The same turns and mirrors carry the whole set onto itself and the rows of a family onto each other. Which other rows belong to the same family as each row named below? List them in the order they appear above.
These 21 rows form 7 families of 3 rows each.
vatiz: -7 7 1 8 11 1 -17 15 -11 10 -7 -27 12 -19 -9 25 -15 11 -9 31 10 11
popiz: 2 10 -11 -8 15 9 5 -2 -13 0 -3 -4 -8 -6 22 -27 14 7 8 -8 -7 25
Zat: 11 18 -3 -2 -23 -6 14 10 2 1 19 -2 -9 11 18 -4 -6 -15 10 -14 -1 4
Tuket: -17 3 13 7 -7 -7 -6 31 -11 29 7 9 0 -3 -9 14 -7 18 1 19 16 21
rurok: -12 23 16 15 -11 1 -17 -3 -4 17 9 -12 24 7 0 10 -6 13 -7 27 1 7
Musan: 8 24 11 -4 0 1 -6 -4 -15 15 14 -17 -21 12 16 -16 13 -15 22 13 -8 4
vof: 10 9 18 -6 -1 -6 3 -11 -7 9 -29 -9 -31 9 7 -8 22 -1 3 -2 -8 5
Banep: 22 16 6 -19 -4 6 17 14 13 7 3 -12 -21 -6 11 -18 21 -10 3 -1 -11 12
Sebir: 3 1 3 -4 7 -20 14 -5 2 -9 15 -6 -7 4 -10 11 -31 1 4 5 -14 -14
supo: -5 24 2 21 0 -15 12 16 4 13 20 -6 2 -9 3 31 -8 -3 10 15 6 5
Mulam: 22 -12 12 -11 15 -9 11 16 17 -11 -3 -3 -4 -13 -19 -5 -15 8 -12 19 -8 -4
gurak: -11 8 6 -21 -20 2 3 9 -16 30 9 2 -22 14 5 -18 5 7 7 -8 -1 18
Kazil: 0 21 13 5 -2 0 10 18 20 21 1 -11 14 -19 -2 19 12 12 -15 22 -1 16
Zege: -6 -15 10 -18 16 -15 0 12 -16 12 4 5 -29 1 -21 -8 -22 13 11 15 -2 0
rorip: 20 -10 14 7 8 -8 -15 12 -9 -15 10 0 -5 10 -7 -13 -26 -2 6 28 2 -7
lop: 18 -12 -5 -21 10 1 -9 4 -17 -16 -8 -25 -15 -1 -6 -19 -23 -3 -1 8 -5 -3
Fusal: 4 -13 -6 -2 34 -4 -1 4 -10 -15 -6 4 0 -16 -3 -14 -13 19 2 15 -4 13
vep: 6 22 -4 -6 -13 13 -10 15 -17 15 -4 -29 -7 -4 21 -5 13 -12 3 0 9 21
roza: 18 -15 21 12 16 -17 -5 11 -4 -8 -29 3 -20 0 -14 5 -3 6 -3 22 7 -1
Peki: -12 12 -7 13 14 7 -6 10 -4 8 -4 1 21 -17 10 3 7 23 -3 11 8 33
Buran: 1 10 21 17 -18 -5 -7 6 2 15 -28 -1 6 4 2 14 15 14 -15 12 11 18

Same family as Fusal: popiz, Peki
Same family as Tuket: gurak, Zege
Same family as vep: vatiz, lop
Same family as Musan: rurok, rorip

